(in the rows, 128 means zero)
Z: 4 groups of rows, each row roughly a mix of its group's hidden directions:
Z (171 x 11):
[[163,129,158,117,103,107,119,137,102,140,163],
[119,136,101,95,103,109,156,105,120,96,142],
[110,128,102,89,110,114,119,152,165,115,110],
[130,123,159,164,141,143,97,152,139,161,115],
[129,132,175,138,102,131,111,81,131,125,130],
[110,122,120,83,161,123,159,110,142,112,142],
[113,114,100,101,108,119,148,125,111,102,170],
[90,117,124,176,135,108,100,123,113,141,130],
[124,131,132,155,68,126,118,147,135,145,110],
[145,143,144,141,154,120,97,129,132,163,87],
[130,131,102,92,114,123,164,105,121,98,153],
[93,121,115,169,153,119,108,128,99,150,124],
[155,144,128,174,109,149,100,135,141,110,110],
[135,145,173,148,100,126,124,85,123,121,136],
[156,131,133,122,165,144,128,106,114,105,171],
[167,126,127,116,123,105,83,140,151,153,126],
[123,123,148,187,149,148,131,110,112,126,142],
[140,132,165,174,132,148,131,106,109,146,143],
[88,137,146,140,122,155,155,110,110,104,102],
[132,119,111,69,135,116,150,118,116,152,143],
[140,148,148,137,154,119,94,130,135,162,90],
[113,124,125,65,138,114,152,121,123,123,147],
[154,123,118,97,94,130,162,145,94,123,119],
[103,108,123,155,109,155,167,129,137,97,139],
[128,115,164,139,137,162,119,139,140,100,88],
[133,135,92,112,137,130,165,95,106,101,118],
[89,148,105,125,155,155,127,121,152,120,98],
[130,138,129,91,130,131,99,133,109,88,93],
[164,112,107,132,140,97,105,153,141,161,136],
[97,131,134,153,122,155,161,101,123,94,114],
[134,151,139,87,125,130,108,116,109,90,100],
[141,146,170,144,105,139,140,85,121,125,147],
[124,128,96,71,133,115,125,150,138,110,121],
[115,140,77,131,122,103,127,122,128,142,170],
[126,152,156,161,111,137,142,84,121,116,146],
[97,121,131,140,97,154,159,130,137,89,143],
[124,154,112,97,107,104,135,101,122,148,90],
[99,130,132,66,139,114,146,121,122,129,137],
[150,125,135,190,124,142,103,140,137,124,123],
[125,107,119,174,128,135,166,137,151,156,134],
[113,123,117,79,165,114,151,118,132,115,146],
[97,119,139,164,121,163,158,137,112,112,112],
[104,124,126,145,157,158,165,108,122,110,99],
[167,128,161,117,96,107,120,138,111,155,142],
[158,144,132,102,139,121,92,129,125,172,111],
[135,72,151,137,133,122,100,122,131,100,135],
[108,111,139,148,108,144,165,131,134,91,158],
[135,162,102,93,130,137,156,141,132,158,106],
[131,121,155,187,148,148,128,116,113,130,138],
[167,146,144,85,119,143,156,137,140,119,116],
[138,96,169,147,98,130,107,127,144,127,156],
[142,115,154,182,129,141,137,115,111,156,136],
[133,121,178,128,147,150,128,134,139,118,85],
[127,133,80,133,108,105,137,120,117,139,172],
[164,117,106,124,158,162,160,129,106,129,135],
[120,188,111,110,121,137,146,146,139,145,122],
[167,125,139,75,115,126,146,146,144,129,123],
[112,141,118,97,174,121,156,105,115,128,150],
[132,124,98,111,155,118,126,180,134,114,105],
[111,106,102,124,105,132,141,132,118,96,174],
[143,89,145,121,101,106,105,158,150,113,135],
[114,143,92,84,113,99,128,142,140,109,123],
[168,134,164,138,111,114,134,132,102,119,163],
[105,147,148,124,121,154,166,92,115,108,114],
[158,102,109,109,129,96,102,153,139,151,143],
[161,127,123,112,108,95,81,143,129,127,145],
[165,106,105,127,135,97,107,153,147,154,134],
[114,136,80,116,121,102,120,123,118,147,168],
[99,129,121,150,137,150,164,116,97,99,109],
[119,112,113,177,132,138,161,131,139,158,147],
[163,121,110,90,122,97,102,147,139,146,136],
[90,141,128,130,90,96,120,124,146,136,97],
[94,118,115,142,96,135,154,127,120,89,151],
[144,136,158,177,99,139,109,136,121,108,118],
[122,128,140,150,70,128,118,142,153,147,113],
[120,117,120,183,130,132,163,122,145,155,133],
[116,142,148,135,135,102,91,140,144,174,119],
[146,119,122,114,143,157,161,122,111,103,171],
[121,132,132,72,125,106,146,117,106,157,133],
[128,157,122,105,145,98,87,124,117,151,103],
[89,145,149,141,130,158,154,99,119,108,114],
[135,110,110,169,127,128,170,125,141,162,137],
[122,106,114,165,130,130,162,136,133,169,151],
[119,113,87,118,158,131,128,177,136,132,119],
[94,147,152,135,113,150,153,101,106,103,111],
[113,134,112,108,91,125,164,107,125,96,148],
[105,123,133,158,76,139,137,153,111,116,120],
[136,128,174,132,136,154,115,136,137,113,82],
[89,141,141,142,121,154,146,97,114,96,112],
[124,124,153,136,112,128,126,62,114,130,130],
[158,151,125,99,152,107,111,119,130,165,105],
[127,122,167,158,143,138,91,154,140,152,133],
[129,144,137,84,127,131,98,126,111,89,106],
[130,128,95,106,154,134,130,183,133,140,123],
[108,143,145,160,125,106,94,143,99,153,143],
[120,136,80,128,117,99,128,119,113,156,160],
[171,134,162,127,94,110,132,149,119,140,147],
[143,123,175,138,150,148,132,131,143,116,86],
[166,112,112,122,135,98,103,157,145,156,139],
[125,112,149,162,126,152,117,161,142,158,101],
[129,143,160,145,133,150,133,83,109,116,158],
[104,134,139,167,164,133,114,117,161,147,141],
[173,114,128,105,113,128,111,141,140,122,172],
[166,116,162,140,102,107,133,112,101,135,149],
[102,136,141,157,101,118,110,123,151,140,83],
[109,124,117,132,124,155,177,101,130,98,112],
[126,117,118,163,131,148,182,123,141,152,136],
[116,106,115,174,138,131,152,141,141,165,143],
[80,121,125,165,142,120,95,120,113,134,141],
[110,107,104,123,115,128,164,125,124,97,169],
[111,181,102,129,125,130,151,131,135,148,100],
[159,139,122,109,167,130,129,109,110,128,172],
[124,123,96,117,141,111,117,177,133,148,97],
[171,126,119,119,167,143,128,112,109,111,158],
[148,154,142,80,122,127,109,125,112,99,107],
[137,99,152,132,120,113,97,135,112,112,175],
[122,131,129,167,156,116,92,116,168,129,123],
[143,150,165,129,151,122,108,127,136,154,86],
[136,122,153,187,124,121,129,107,102,138,136],
[99,142,147,127,111,154,158,96,118,96,116],
[137,170,122,107,134,109,119,114,135,173,107],
[131,114,115,74,130,116,157,118,111,153,143],
[117,123,129,116,168,135,142,115,103,84,154],
[169,113,110,118,141,101,113,150,148,161,139],
[108,140,100,106,106,117,167,102,113,102,131],
[169,136,136,84,118,140,140,137,160,110,127],
[98,135,115,126,169,159,114,139,150,104,109],
[145,152,142,133,144,131,92,129,139,157,84],
[136,109,164,178,132,148,128,102,121,137,133],
[130,126,154,145,114,140,143,72,121,111,152],
[155,130,138,185,114,145,112,133,131,119,103],
[152,145,141,137,149,128,99,127,135,158,82],
[136,141,139,91,92,142,155,129,97,104,123],
[131,138,142,84,127,116,89,127,117,98,105],
[163,119,130,79,111,136,143,154,150,118,134],
[106,145,76,133,118,109,120,123,130,150,160],
[162,126,116,89,169,118,123,119,135,137,153],
[139,146,156,140,146,130,95,132,135,158,85],
[110,102,128,129,111,138,167,131,128,103,173],
[136,149,144,93,121,113,83,136,108,104,112],
[149,143,125,93,111,117,101,130,103,93,104],
[165,127,159,141,106,96,121,131,96,150,129],
[131,115,179,132,148,143,124,136,131,104,91],
[117,128,100,94,98,114,162,119,117,99,140],
[156,147,145,83,116,151,145,132,150,102,129],
[140,132,172,141,113,131,121,82,107,130,150],
[126,174,124,98,135,130,131,114,123,147,85],
[109,130,145,155,158,123,99,117,175,135,134],
[108,138,148,154,168,129,108,116,164,150,139],
[153,143,149,146,145,135,92,134,140,156,91],
[153,142,133,126,154,120,85,132,132,161,98],
[130,121,155,183,126,144,137,102,115,133,151],
[139,137,171,147,112,133,130,81,115,115,146],
[91,141,110,150,156,162,131,138,153,107,133],
[155,100,105,131,128,96,103,156,147,150,141],
[141,95,142,163,149,134,115,166,124,116,152],
[108,131,140,139,95,119,119,139,163,165,98],
[133,126,172,126,139,154,133,130,140,111,80],
[122,116,94,118,146,120,118,187,136,134,124],
[143,126,132,154,78,128,106,155,136,154,113],
[106,102,138,164,141,140,169,130,144,105,140],
[143,132,138,184,118,142,93,140,134,115,114],
[130,85,146,130,129,113,101,125,138,80,129],
[103,110,140,142,127,147,166,131,147,88,150],
[123,137,107,99,112,114,151,106,109,91,159],
[101,145,148,134,117,154,160,99,114,102,105],
[162,140,144,111,104,137,166,120,156,109,109],
[150,135,121,89,94,132,133,142,94,100,123],
[100,116,115,88,169,119,156,127,132,117,118],
[154,152,150,129,133,139,108,125,136,149,76],
[150,135,141,166,117,129,88,147,123,160,114]]

which group is each row in? (one row of each group first):
[131,67,143,145,114,122,106,135,143,122,144] -> Y
[130,138,101,102,120,122,160,96,111,93,148] -> R
[140,152,163,132,148,131,108,128,143,153,84] -> S
[158,110,112,135,146,109,116,153,158,164,147] -> C

[141,123,133,125,88,139,136,160,142,169,151] -> R
[156,149,113,102,128,127,92,124,120,151,89] -> S
[163,108,98,134,138,102,109,152,142,157,142] -> C
[132,131,167,138,105,137,127,71,123,138,129] -> Y
[128,132,77,133,131,104,137,120,130,147,170] -> S
[114,133,94,70,136,126,127,139,144,110,122] -> Y
[159,136,142,121,177,107,107,129,144,155,124] -> S
[97,136,153,154,158,126,99,114,162,136,136] -> C
[90,139,116,147,164,167,120,128,147,128,113] -> Y
[121,122,86,114,148,125,128,179,133,147,119] -> Y
[165,138,142,87,113,142,151,138,158,121,141] -> C
[153,116,112,86,108,136,159,147,102,120,115] -> C
[124,137,132,164,83,130,118,132,139,151,92] -> R
